128 stands for zero in the data rows.
Some points, one per row:
[129 153 113 156 139 163 132 101 128 132 126 181  77 162 120 142]
[127 175 142 107  89 153 146 138  90 128 112  99 138 139 139 158]
[135 138 110 112 150 138 136 102 135 126 146 165 125 112 123 129]
[115 148 151 138 112 133 145 149  92 159  90 113 141 152 126 155]
[130 107 130 164 179 121 126  89 154 138 133 163 131 111 101 103]
[137 129 131 123 138 134 133 118 129 124 134 143  95 121 131 132]
[154 134  71 127 147 141 119  71 146 129 151 190  72 166 133 143]
[121 118 188 139 123 119 152 178 122 156 120  83 151  92 140 115]
[139  83 137 157 151  94 108 146 154 138 134 111 165 111 124  95]
[150 139 134 124 115 122 122 161 120 134 133  91 144 121 169 144]
[ 99  82 135 156 170  83 105  96 163 134 133 147 163  83  78 101]
[116 120 181 145 119 105 126 167 116 139 117  79 177 105 131 126]
[ 93 109 166 121 127  96 125 127 130 151 116 131 150 137  98 131]
[130 167 106 121 131 165 144 122 126 150 120 129 106 135 132 131]
[ 97 137 159 148 103 129 133 159 114 141 100  83 157 124 121 130]
[127  75 144 133 148  98 119 137 159 114 153 133 154  94 117  82]
[121 122 145 150  71 150 158 169 109 122 104  80 123 141 153 126]
[151 105 166 136 140  84 118 141 137 142 157 111 169  90 145 137]
[112 106 166 140 140  86 102 167 128 119 124  80 187  82 133 123]
[170 151 117 136 142 148 130 115 131 142 146 154  89 150 148 143]
[116 134 119 160 155 118  87 147 123 110 122 126 144 108 135 144]
[131 118 157 141 119 112 130 174 134 154 119  72 181 111 136 110]
[105 151 100  89  98 156 147 113 109 101 113 133 110 148 123 130]
[166 173  94 105 143 176 152  79 142 147 150 172  72 148 134 124]
[122 151 115 113 105 155 145 151 121 148 102  94 142 152 138 116]
[101 110 159 193 153 111 100 137 133  90 158 145 111  61 142 156]
[ 92 146 116 107  85 143 143 118 106 102 112 111 156 131 123 137]
[163 152 112 134 139 164 145  89 134 145 144 174  73 164 136 136]
[115 115 128 115 103 104 118 163 126 142 110  70 172 122 126 118]
[141  92 168 123 114 113 143 139 119  73 173 140 165  94 131 107]
[150 116 117 110 127 131 139 161 132 142 117 105 129 137 143 102]
[162 152  88 148 104 169 141 103 124 114 153 165  85 163 161 149]
[121 174 143 118  80 174 167 173  95 148  99  87 106 140 161 146]
[123  89 166 153 166  85 113 143 135 132 122 123 171  92 116 113]
[135 120 110 128 144 122 108 136 149 144 129 138 118 145 117 114]
[135 163 113 123 140 162 137 121 115 121 124 149 100 130 134 141]
[130 144 117  88  90 142 145 155 108 119 113  94 153 141 153 126]
[ 97  77 173 173 159  89 118 115 129 105 131 154 160  94 102 126]
[140 141 116  97 120 152 165 118 119 136 118 142 129 143 122 113]
[119 140 124 155 150 138 117 128 113 116 118 149 108 125 139 151]
[111 140 142 131 104 126 127 167 107 123 103  70 152 117 145 136]
[132  86 154 151 128  86 122 145 129 125 143 116 178  95 137 131]
[131 109 172 133 152 120 143 142 124 120 125 115 139  87 130 110]
[139  92 143 142 161  86 104 155 150 150 126 110 152 107 121 106]
[143 142  87 141 137 156 133 108 128 123 130 169  98 153 133 138]
[148 123  90 136 133 129 125 103 133 134 134 160  97 151 133 139]
[159  82  70 143 124 114 119  83 147 127 145 190 100 185 127 130]
[150  92 166 147 149  99 136 141 147 155 135 109 156  99 134 106]
[145  72 140 167 177  78 101 106 176 137 166 153 156  91 112 103]
[ 94 225 101  81  68 198 149 152  72 105  97 105 129 156 127 160]
[113 171 156 107  80 146 145 153  84 126 104  82 158 136 131 151]
[116 127 123 127  97 119 127 147 115 141 103  94 153 147 127 133]
[ 79 138 178 145 101 125 132 166 111 145  90  85 168 131 102 125]
[109 182 116 104  96 168 139 155  93 128  92  98  95 148 142 154]
[ 93 192 127  85  71 167 145 137  90 124  85  74 127 150 121 144]
[123 147  99 109 108 142 128 111 118 114 118 123 121 151 134 139]
[126 138  95 114 128 124 114 130 111 116 126 149 105 145 139 162]
[163  95 138 154 200  98 107 129 171 150 159 146 131  86 131 101]
[105 153 123 154 127 135 102 144 115 120 106 113 157 147 128 141]
[164 122  95 154 177 133 115  91 156 134 157 189  95 133 137 129]
[163 149  68 123 144 172 144 103 142 137 134 163  78 162 151 115]
[ 94  94 145 142 161  84  91 147 134 123 112 124 163 107 104 124]
[176 134  94 115 161 153 143  87 140 127 161 196  75 152 150 124]
[123 101 155 139 140 102 135 147 140 171 104 100 160 114 103 101]
[131 136 122  97 110 122 119 109 130 118 146 132 115 146 137 144]
[ 91 118 140  97 117 107 140 106 132 134 117 109 157  89  84 112]
[139 188  73 105  95 193 145 154 121 156  94 102  95 190 146 123]
[133 134 129 130  76 149 151 170  97 134 100  94 149 178 156 135]
[117 131  99 134 143 140 123  73 129  96 146 193  97 136 112 145]
[160 131  74 134 165 151 132  65 151 131 150 206  58 146 128 133]
[133 153 117 115 117 156 143 119 117 126 120 134  88 142 135 139]
[122 143 117 129 135 125 109  97 115 102 135 147 104 120 132 165]
[109 172  90 130  95 168 119 141 113 120 105 113 130 177 135 136]
[136 115 131 116 150 111 114 110 136 105 146 138 121 109 141 132]
[107 118 175 121 109 103 136 152 119 143 101  71 190 113 118 116]
[ 96 160 158 116  91 128 141 148  97 152  92  72 171 124 114 146]
[125  81 185 121 114  62 119 165 111 121 131  76 186  78 141 141]
[125 110  79 120 108 115 105  92 139 110 138 164  93 168 116 142]
[153 135  50 141 182 142  98  89 165 141 144 204  62 162 124 128]
[145 165 111 103 113 134 116 173 114 161 107  84 116 163 163 151]
[128 152  97 114 137 142 127  98 118 111 135 158  88 111 137 160]
[ 87 172 107 140  77 175 147 135  86 125  88 126  99 169 130 167]
[129 133 168 101 124 121 145 140 136 161 122  93 167 116 111 101]
[151 111 112 122 148 126 133 124 161 150 136 124 118 118 125  87]
[119 116 169 123 136  96 109 174 126 148 114  75 154 115 134 123]
[144 100 132 142 179  87  93 111 148 126 159 173 127 117 115 138]
[113 101 162 192 156 111 110 158 134 108 136 120 159  84 139 122]
[144 115 135 157 152 104  81 165 133  92 153 110 141 108 167 140]
[146 136 146 135 141 118 122 164 124 157 124  97 143 123 150 136]
[143 134 131 149 163 119 107 112 141 144 148 154 111 121 126 141]
[133 141 126 134 107 139 138 164 126 153 107  80 155 138 141 116]
[119 107 122 130 132 115 118 114 149 123 141 150 132 130 113 122]
[137 136  86 111 136 146 123 103 127 107 133 174  77 153 124 137]
[108 129  91 145 125 142 125 112 131 117 110 126 127 132 119 117]
[110 135 128 128 144 122 112 136 127 132 118 126 129 110 114 135]
[119 131 178  92 149 114 136 128 130 121 139 119 174  75  83  92]
[138  88 158 121 127  96 140  91 154 147 157 155 156 125  93 111]
[149  99 117 127 140 109 120 133 149 125 146 133 138 117 133 109]
[146 105 117 122 152 128 137  98 159 117 160 166 103 108 121 101]
[140 116 151 123 122 104 124 157 128 141 135  95 163 118 151 132]
[156 159  86 100 128 177 156  77 133 123 142 174  76 157 125 120]
[ 84 145 157 135 114 131 123 128 101 105 108 122 132 115 102 148]
[154 153 106 138 162 156 128 153 135 136 138 134 108 103 162 127]
[116 118 142 120 132 106 123 132 125 119 133 120 139  88 126 142]
[126 119 137 133  95 112 134 159 110 131 117  92 177 123 148 144]
[123 123 118 141 145 126 111 137 134  97 135 125 147  97 134 116]
[120  96 145 148 114  97 115 135 128 112 137 125 164 131 126 133]
[143 162 120 143 143 152 132 128 119 158 113 127 111 139 139 142]
[110 140 134 130 100 128 133 146 112 137 105  89 151 125 129 137]
[119  90 148 140 155  85 108 126 147 136 131 123 167 107 109 112]
Here are 24 more points, each followed by its number:
[144 134  82 139 152 151 121  91 147 118 151 176  76 136 137 132] 0
[146 101  85 120 173 110 113  69 181 135 166 179  93 109 103 104] 1
[ 93 136 172 138 107 128 128 179 117 146  92  85 172 137 108 116] 2
[139 149 103  95 139 146 145  75 123 133 128 177  66 142 118 150] 3
[107 166  93 108 112 152 119 129  97 112 101 127 104 155 142 164] 4
[129 180 120  84  69 174 164 153 103 156  93  89 125 181 137 131] 5
[154 103 185 127 116 113 153 186 133 167 120  74 168 113 144  96] 6
[110 108 116 109 123 101 118 112 154 142 125 115 149 117  94 102] 7
[112 114 120 126 111 111 111 132 119 120 107 109 130 145 123 134] 8
[145  94 133 109 135 109 129 124 150 136 147 136 109 129 127 106] 9
[110 119 162 185 138 123 119 174 119 111 123  98 161  90 148 128] 10
[109  84 158 140 181  83  95 118 153 105 148 154 124  76 102 115] 11
[126 129 140 128 128 128 143 112 124 142 115 120 138 133 120 123] 12
[142  78 169 142 112  96 138 145 141 142 135 108 179 139 116  96] 13
[133 168  92 109 104 161 144 125 116 162 101 112 101 167 140 143] 14
[110 103 159 143 147  96 112 138 140 134 122 105 156  96 111 112] 15
[143 128 120 144 128 129 127 124 134 139 132 123 128 136 132 126] 16
[108 157 105 144  95 154 121 140  96 114  93 111 126 170 137 153] 17
[103 119 153 142 115 104 115 190 113 127  97  57 201 105 137 118] 18
[155 150 101 136 167 164 145 103 143 142 132 155  82 120 134 115] 19
[127 129 159 109 108 131 149 170  87 101 118 112 147 116 144 138] 20
[112 145 150 138 115 127 140 141  99 158  94 119 148 151 122 154] 21
[139 177 100 118  89 168 136 154  98 128 104  88 115 170 168 151] 22
[108 118 187 128 107 104 129 165 124 156 104  73 187 125 112 117] 23
Which of these numbered points is nearest to each point below, ignoring the 2 directions in which the first points spread most? Its number follows each.
[127 135  92 127 155 131 104 101 131 103 136 174  97 136 128 149] > 4
[126 128 136 102  75 143 149 148  83  53 152 144 125 121 143 146] > 20
[119 133 159 106  66 145 157 168  92  79 135  99 166 123 143 123] > 20
[117 179 140 112  88 162 146 143 103 155  95  90 129 164 130 140] > 23
[ 96 125 145 205  88 153 131 148 119  62 172 148 109  92 162 160] > 10
[120 148 151 173 123 155 131 174 113 109 120  99 133 105 151 125] > 10
[119  97 146 148 161  99 113 113 150 125 137 132 141  94 105 107] > 15
[149 114 101 120 159 135 138  82 163 133 143 152 101 118 115  92] > 1
[116  79 156 161 131  93 101 161 120  91 134 129 168 126 129 124] > 17
[148 145  94 117 101 143 120 157 118 133 119 100 108 164 170 142] > 22
[124 109 144 140 165  96 109 111 148 141 138 137 138  94 109 124] > 15
[136 108  96 196 162 139 119  90 150 107 168 216  50 123 144 152] > 10
[119 120 186 161 134 109 128 163  94 141  96 110 150 134 131 151] > 21
[129  93 176 112 113  83 128 163 141 166 123  84 173 122 122 110] > 5
[150 170 134 113  76 172 168 188 100 160  94  68 124 159 166 131] > 6
[128  83 173 117 169  77 114 115 151 123 155 137 152  77 104 107] > 3
[124  92 122 116 150  88 112 109 170 148 142 126 148 103  90  92] > 7
[167  88 175 115 137  91 147 168 133 161 133 100 170 111 150 111] > 6
[151 143 105 119  97 169 153 125 100  92 130 150  94 162 162 143] > 20
[132  95 156 152 166  95 111 139 143 125 139 120 142  85 136 117] > 0
[118 117 177  98 119  94 142 152 115 133 123  83 180  78 124 127] > 3
[124 117  90 143 145 132 122  75 150 124 139 178  80 134 107 128] > 15
[113 115 168 117 134 107 124 146 124 136 126 127 148 124 104 122] > 23
[155 101 145 159 202 110 119 151 163 144 158 143 138  56 135 100] > 19
[147 100 152 132 122 123 144 143 119 103 140 129 138 121 143 115] > 20
[121 133 140 101 154 137 132 123 125  94 133 149 123  91 100  99] > 11
[149 142  82 138 146 162 144  75 135 106 152 181  81 121 143 135] > 0
[ 91 139 145 139 121 133 125 118 107 106 113 137 121 119 103 146] > 11
[144  79 174 136 131 101 140 146 129 104 147 126 162 101 134 104] > 20
[ 85 162 103 141 106 157 127 123 100 116  89 128 121 164 116 150] > 17
[130 143 113  83  73 148 148 151 113 137 107  89 105 170 150 130] > 9
[142 190 106 114 135 185 153 108 114 136 122 130  88 136 142 136] > 19
[147  91 158 122 142  92 126 131 153 165 141 125 140 125 119 110] > 5
[123  75 153 142 182  68  90 127 150 120 145 146 155  85 112 122] > 4
[146  87 131 154 154  96 105 109 165 124 159 147 135 124 122 109] > 16
[131 161 101 118  61 172 150 141 100 125 101 111 121 199 140 138] > 13
[162  90 112 137 164  99  97 141 155 123 159 154 124 130 157 124] > 22
[140 124 142 102  99 117 141 151 129 168 115  90 141 153 134 122] > 5
[125  91 165 109 149 100 140 104 145 116 152 156 140  96  97 106] > 3
[145 155  85 122 132 157 138 102 131 154 123 148  85 158 135 138] > 14
[114 114 204 160 134  99 129 175  92 148  88  95 169 125 128 142] > 21
[134 169 108  91 112 159 155 104 102 119 125 138  95 129 142 158] > 3
[141 127 114  97 104 135 135 137 127 133 122 117  97 159 143 125] > 9
[186 158  78 124 154 174 144 108 154 166 155 178  69 170 151 119] > 6
[127 154 127 114 111 147 149 124 110 142 107 112 127 149 133 139] > 12
[128 115 128 127 140 118 137  89 140 138 134 154 129 125 102 119] > 12
[185  67 144 141 162  92 136 126 173 149 168 130 124  91 143  90] > 6
[131 143 131 113  76 159 160 149  90  96 113 109 134 153 151 136] > 20
[132 146  84 142 138 156 120 131 126 115 118 142 116 149 137 124] > 18
[109 138 145 125 124 107 107 148 108 131 115 115 152 137 117 153] > 4
[133  73 148 151 196  76  96 115 161 122 151 161 141  85 104 108] > 15
[166  83 124 118 160 108 126 104 165 133 165 165  89 125 133 103] > 9
[147 118  95 167 165 133 109  86 139 110 144 188  88 144 126 136] > 17
[103 111 123 154 130 120 125 113 138 131 118 132 124 118 108 125] > 15
[129  87 133 130 132 101 130  96 145 150 118 150 121 155  91 111] > 23
[127 155  87 142 108 145 118 141 120 136 115 117 143 160 141 143] > 18
[128 104 132 148 201 105 108  89 159 137 145 176 115  97 104 117] > 15
[104 151 134 117 113 142 137 156 102 128  92  97 149 121 121 127] > 15
[131 138  96 122 114 155 137 151 120 128 101 115 115 153 145 120] > 18
[ 88 116 166 142 125 111 123 126 111 109 114 124 146 107  94 135] > 11
[140  55 158 144 152  78 113 124 168 111 168 143 131  90 118  96] > 9
[135 107 159 125 104 126 152 150 110 104 129 110 157 117 138 113] > 20
[127 138  83 110  88 143 130 117 114 115 115 132 109 175 132 146] > 8
[111  93 152 150 164 101 103 158 155 136 121 118 153 111  99  87] > 2
[182 109 137 158 186 121 129 122 155 162 148 155 103 125 147 112] > 6
[139 145  72 134 155 161 127  78 148 132 141 187  63 149 125 130] > 15
[127 163 102 125 100 166 135 152 108 124 102 105 127 168 145 133] > 18
[137 167 112 111 109 154 146 153 116 175  95  84 113 153 147 134] > 14
[161  93 112 153 146 104 118  86 169 135 177 178 115 125 126 127] > 16
[148 138 125  82 145 129 120 132 121  88 161 157 108 109 130 130] > 20
[114 111 136 156 132 114 112 135 122 121 110 122 146 135 115 127] > 17
[110 129 137 157 129 135 125 135 123 135  99 112 141 140 108 113] > 2
[136 173 100  68 111 168 155 106 121 122 133 127  91 124 137 129] > 1
[139 102 167 155 167  97 127 114 134 156 134 159 140 112 111 136] > 21
[100  94 150 118 156  85 119  94 134 118 138 163 154  98  93 132] > 3
[ 74 153 136 116 106 151 143 148 107 142  70 100 145 142  85 114] > 2
[137 175  97 122  86 168 135 156  96 129  99  85 119 170 164 145] > 22
[108 134 146 138 125 127 132 149 102 138 102 120 145 139 130 146] > 21
[119 115 143 113 115 116 147 134 106 134 109 122 152 134 117 129] > 12
[132 143  97 155 166 138 101 129 134 122 131 148 114 123 137 134] > 18
[134  89 105 124 117 103 130  85 161 150 138 150 135 155  99 106] > 7
[152 115 115  83 104 119 137 153 129 139 128 100 130 145 146 118] > 9
[122  88 155 146 148  94  99 147 147  92 152 121 156  85 132 114] > 0
[122 147 106 177 136 163 130 139 119 124 115 158  88 149 147 151] > 10
[132 123 131 144 122 137 137 136 145 125 150 128 111 101 145 123] > 0
[149  57 112 146 127  80 116 109 150 134 145 158 142 153 114 114] > 13
[121 122 168 109 112 108 122 181 124 148 112  71 175 133 130 111] > 5
[ 96 122 146 114  82 106 111 172 112 123 102  70 184 145 111 120] > 8
[144 156 109 113 156 167 142 106 141 136 128 147 100 135 127 104] > 19
[162 120 161 134 149 127 150 131 134 164 136 134 105 122 147 127] > 6
[168 154  89 133 160 169 149  97 135 139 140 173  86 137 144 128] > 19
[ 80 102 164 134 129  99 111 163 130 126  93  89 177 114  88  99] > 2
[178  94 156 141 167  92 124 160 152 161 152 102 151  85 160 111] > 6
[129 154  95 114 102 160 136 122 121 115 120 119 102 152 150 138] > 0
[ 94 120 136 119  93 111 115 164 106 114  92  86 170 145 118 129] > 8
[135 144  82 120 117 158 138  98 122 108 129 157  83 152 141 140] > 0
[107 137 114 126 134 142 132  92 112 100 130 182  91 129 112 154] > 11
[ 98 200 103  80  85 184 140 132  87  80 123 131 111 139 131 156] > 11
[154  91 128 129 163 109 128 127 172 153 140 120 133 107 119  76] > 5
[151 136 147 100  95 130 156 184 101 160 100  76 156 151 162 133] > 6
[156  95 185 120 118  93 146 150 149 165 146  79 147  91 144 108] > 6
[ 95 160 115 135  92 137 114 151 113 118 108  77 171 126 134 141] > 18
[135 120 152 146 161 127 140 113 143 146 132 139 121  96 113 109] > 19
[143  89 133 148 145  93 112 113 151 126 155 145 154 121 124 119] > 16
[114 113 171 147 123 129 139 145 129 126 119 119 150 126 107 103] > 2
[110 109 146 105 104 116 134 136 127 112 120 111 171 130 107 104] > 7
[126 117 111 162 179 128 116  88 149 128 137 173  97 104 109 120] > 15
[117  90 152 139 122  81 103 147 132 126 130 108 159 120 125 131] > 8
[109 148 124 121 117 126 120 132 115 137 111 109 129 128 122 145] > 15
[133 147 123 123 115 146 147 110 115 132 118 125 128 143 136 134] > 12
Here are 24 other points, each followed by its number:
[162 141  83 124 133 145 118 119 147 149 144 156  94 174 138 130] 0
[100 134 169  94  97 124 154 141 107 125 108  93 162 118 106 116] 1
[138 111 126 149  91 132 136 113 128  92 159 139 107 125 152 142] 2
[ 84 111 189 176 105 109 118 201 112 120 103  61 179  97 130 122] 3
[105 133 136 135 108 136 132 137 129 149  97  92 144 137 108 109] 4
[103 122 158 140 122 100 115 173 114 152  93  78 189 122 123 131] 5
[119  83 156 155 181  83 104 127 152 130 136 128 160  76 109 106] 6
[ 87 139 136 160 101 141 121 148 119 113 115 114 117 122 127 146] 7
[176 145  86 152 169 147 110 115 146 144 148 165  71 153 153 135] 8
[114 144 138 129 118 121 108 162 129 117 120  62 177 103 147 120] 9
[149 148 122 116 140 123 109 153 133 158 124 109 117 144 151 142] 10
[ 86 114 137 148 158 104  97 130 136 123 115 141 155 120  93 129] 11
[100  78 162 132 121  69 103 146 128 126 110  90 170 117 104 116] 12
[119  86 156 161 170  83  88 145 145 122 137 136 161 114 117 120] 13
[ 99 139 148 127 107 106 109 141 102 110 116  94 157 114 126 160] 14
[131 131 165 127 121 121 136 128 115 123 135 120 155 116 121 132] 15
[126 100 118 142 135  98 107 112 147 136 135 142 139 141 108 124] 16
[147  84 174 133 113  78 123 170 132 151 132  86 179 130 138 121] 17
[145 104 101 119 154 118 118 121 158 138 138 137 109 128 133 103] 18
[113 111 132 140 106 112 119 122 121 111 131 136 149 147 125 143] 19
[132 155  93 118  98 147 123 110 106 113 125 145  98 173 139 166] 20
[136 131 153  90 114 116 145 148 122 162 117  84 130 122 139 129] 21
[128 165 101 124 113 162 140 104 123 118 134 126 124 130 145 138] 22
[160 138 108 142 133 134 123 129 129 121 154 144 129 132 158 147] 23
Which of these numbered points is nearest to each point below, ignoring the 2 directions in which the first points spread most? Its number follows each.
[136 166  90 119 137 146 115  79 126 114 152 176  80 140 125 168] > 14
[130 155  84 101 156 144 113  67 138 100 162 199  74 128 112 149] > 14
[143 135 104 141 148 140 127  87 145 116 153 156 121 116 138 127] > 22
[105  92 170 111  94  73 123 157 113 142 104  70 179 117 120 139] > 12
[146 103 172 151 109 102 132 165 113 144 124 104 165 146 148 137] > 17
[109 126 137 128  94 111 120 156 116 135 105  87 179 144 128 134] > 16
[119 137 131 134 134 131 125 159 125 159  94 105 135 149 124 119] > 5
[111  87 154 106 134  96 133 121 141 120 134 132 161 104 101 102] > 1
[ 90 155 116 162 107 159 121 137 115 109 118 129  95 129 126 151] > 7
[132  82 166 156  95  99 133 140 135 104 158 106 151 101 146 125] > 2
[143  91 147 152 167  95 122  92 147 129 158 172 137 108 105 120] > 15
[ 81 139 153 111  99 120 112 168  98  98 101  79 165 117 122 139] > 14
[134  83 137 136 151 103 125 153 150 138 124 119 151 110 127  91] > 18
[159 134 103 155 165 141 115 122 143 138 137 152  99 141 137 121] > 8
[166 123 120 106 108 133 155 143 122 163 111 111 114 171 154 124] > 17
[128 123 131 157 155 121 115 131 137 140 126 136 147 126 119 119] > 5
[115  95 161 129 139  79 107 167 132 162 102  88 159 122 114 119] > 5
[129 141 120 120 113 128 114 144 133 142 120  95 141 158 140 123] > 0
[165 102  97 148 131 122 113  67 155  96 191 192  92 139 142 143] > 2
[104 111 152 123  99  94 116 151 122 143 106  82 185 138 116 126] > 16
[ 87 135 152 119 110 112 124 135 108 125 115 103 163 108 121 148] > 14
[131  99 124 141 135  95 103 119 134 118 141 144 125 131 126 141] > 20
[152 154  89 119 103 158 139 123 129 152 120 121 106 178 147 132] > 0
[159  94 119 142 123 115 137 128 139 146 132 130 139 153 142 115] > 17
[ 95 115 128 134  97 127 127 132 107 101 112 130 121 143 123 144] > 19
[169 120 118 128 168 105 102 137 153 156 149 138 105 132 148 132] > 10
[141  69 168 164 160  85 121 118 159 130 163 156 142  89 120 110] > 15
[135 117 112 147 186 120 108  99 150 126 141 161 101  99 125 123] > 6
[104 104 167 180 126 115 118 170 127 112 123 102 149  99 132 121] > 3
[135  80 136 172 177  85  96 107 170 117 170 147 164  74 116 107] > 22
[118 112 130 143 121 114 116 125 135 125 124 115 153 131 114 120] > 16
[115 116 124 144 126 124 130 123 140 159 102 116 138 139  98 106] > 4
[ 75 161 135 173  98 151 115 153  98  85 123 111 107  95 151 178] > 7
[ 75 190  85 120 102 168 113 128  92 112  88 129 117 177 122 168] > 11
[129 144 101 145 123 134  98 139 142 113 143 111 130 126 138 128] > 9
[153 190 112  95  84 165 142 143 100 132 131 108 113 161 176 172] > 23
[142 114 155 132 128 107 133 169 130 165 111  85 177 122 130 107] > 0
[ 93  97 155 156 118  79  82 193 123 129  98  77 189 133 115 126] > 13
[145 153  77 135 132 165 137 100 124 129 124 174  87 167 134 143] > 5
[162 156  87 122 118 160 139 111 131 150 132 138  93 170 148 137] > 0
[155  76 133 138 179  84  95 117 168 126 163 168 121 117 110 109] > 0
[ 98 119 156 136  86 110 126 165 113 134  97  63 190 131 118 119] > 16
[122 120 148  78 133 132 150 124 116 113 115 148 126 140  84  91] > 1
[ 76 124 150 144 129 102 111 136 120 122 103 105 193 105  89 126] > 11
[131  82 156 155 178  84 109 115 159 127 150 138 143  77 109 104] > 6
[149 138 119 103 103 136 140 145 111 144 106 103 103 169 157 138] > 17
[123 155  95 105 109 154 133 111 127 112 135 128 119 131 135 130] > 22
[169 115 134 132 179  98 102 137 158 161 152 135 115 118 140 122] > 10
[115 142  96 115 114 131 114 155 112 117 104  91 133 127 155 144] > 9
[ 88 188  82 129 118 169 122 101 100 111  99 147 114 153 111 160] > 11
[163 130  99 149 166 146 128 136 146 140 134 152 101 134 151 110] > 8
[143 155  92  92  87 172 155 113 127 124 114 103 101 165 148 114] > 18
[126 132  95 135 171 130 109 104 147 117 138 154 103 104 115 122] > 6
[ 75 160 151 112 114 134 122 164  99 123  99  98 176 118 103 132] > 11
[146 101 131 140 144 120 136  90 142 122 161 182 101 122 130 133] > 15
[137  75 148 146 158  93 118 156 154 137 130 118 156  98 127  90] > 18
[142 126 123 158 126 144 130 135 132 121 139 138  99 131 144 130] > 3
[157 125 144 144 115 128 137 142 111 136 130 128 129 158 154 143] > 17
[ 67 148 131 157 103 134 112 166  91  91  96  84 150 101 139 159] > 7
[108  74 145 130 136  82 118 135 140 122 129 130 164 104 104 113] > 12
[144 153 113 153 144 152 124 127 125 141 129 139  84 137 145 144] > 8
[169 147 100 129 127 143 137 115 118 125 149 138  89 120 175 161] > 23
[124 143  94 133  99 148 125 105 110 104 127 160 106 177 140 158] > 19
[135 154  88 142 148 147 122 110 122 140 122 158  94 149 132 151] > 5
[151  88 122 189 179 103  91 118 153 129 159 188 118 138 125 130] > 13
[105 124 147 150 112 130 138 145 133 156 100  87 152 130 111 104] > 4
[150 108 140 162 161 123 126 107 139 122 159 183 108 126 130 135] > 15
[129 135 128  97 102 140 133 151 105 105 109 111 125 168 140 126] > 12
[140 100 150 168 120 115 137 140 123 117 147 123 126  95 160 145] > 2
[153 110 122 150 158 135 143  83 147 131 155 187  92 123 127 126] > 15
[167  51 163 160 169  64 118 118 171 143 185 165 131  82 136 117] > 17
[132  91 138 151 115 115 127 143 137 115 146 141 120 127 134 125] > 2
[ 97 193 124 105  74 182 161 136  91 124  90  71 146 139 136 135] > 22
[ 92 169  99 151  92 175 136 108  99 123  80 136 112 190 109 146] > 11
[131  50 173 159 154  63 107  99 160 104 175 155 158  87 109 111] > 19
[122  95 131 138 133 113 142  96 130 128 122 159 113 135 114 128] > 12
[141  72 180 184 149  89 116 153 151 129 155 127 149  89 130 107] > 3
[149 114 108 129 162 125 122  86 160 119 171 176 105 104 124 120] > 22
[119  78 170 190 176  92 113 148 148 138 135 147 150  93 117 115] > 3
[175 137  97 133 132 149 134 101 133 120 154 156  98 149 161 140] > 23
[159 101  92 121 121 114 122 115 136 125 146 161  92 155 142 144] > 17
[128 120 175 118 110  99 128 183 133 185  97  48 179 128 127 108] > 0
[148 102 185 147 187  76 105 133 148 164 149 137 146  97 123 130] > 10
[127 127 117 112 106 140 136 120 111 107 132 163 116 159 107 133] > 19
[109 152 121 105 127 119 107 108 127 125 129 121 115 121 115 149] > 14
[142 120  64 145 182 142 111  80 163 122 150 201  69 130 132 121] > 6
[144 105 118 141 153 107 105 140 148 144 128 127 125 134 131 115] > 0
[152  83 166 107 160  78 124 131 159 160 149 111 136  88 125 108] > 21
[149 144  89 124 111 143 124 125 115 106 148 148 116 150 165 158] > 23
[118  70 156 113 147  83 127 119 148 115 146 136 159  93 100  94] > 1
[123 164 108  81  77 144 131 125 108 125 122 103 112 169 147 155] > 20
[ 89 143 138  89  84 148 161 109 106 112 103 113 126 122  88 118] > 1
[ 99 192 108 109  91 171 130 126  78 106  90 125 110 176 130 174] > 14
[106 158 134  65 100 160 157 145  87 112  90 116 128 164 101 107] > 1
[146 132 141 132 126 131 134 155 119 137 119 102 114 126 156 134] > 8
[ 87 159  92 159 125 159 114 121 107  82 115 141  95 115 144 162] > 7
[113 135 163 109  94 113 132 156 109 142 103  70 170 139 120 127] > 16
[140  85 138 184 161  90  90 143 149 132 151 153 147 131 123 125] > 13
[107 182 121 114 101 165 135 153  98 145  84  96 135 166 130 142] > 5
[115 135 118 143 147 128 111 129 124 124 115 119 124 116 130 131] > 6
[118 112 168 162  84 137 155 175 118 135 107  77 142 128 146 113] > 3
[136 141 115 154  92 170 156 158 112 123 110  99 116 149 161 121] > 3
[102 112 169 146  96 108 128 164 118 143 108  83 163 120 122 131] > 16
[117 181 127 106  84 151 140 136 115 151 115  84 134 142 138 151] > 22
[124 159 126 140 155 158 144 119 114 143 108 144 106 127 120 133] > 6
[111 165  92 142 106 163 123 127 122 128 119 141 102 167 133 151] > 13
[103 141 107 182 143 162 133  85 125 110 123 185  82 136 107 140] > 7
[172 124 124 136 177 117 121  95 143 151 163 185  95 138 139 145] > 10
[113 132 147 154  64 157 163 168 104 130  99  78 121 150 149 128] > 3
[110 211  95 110  90 201 158 156  91 147  69  80 106 160 144 138] > 6
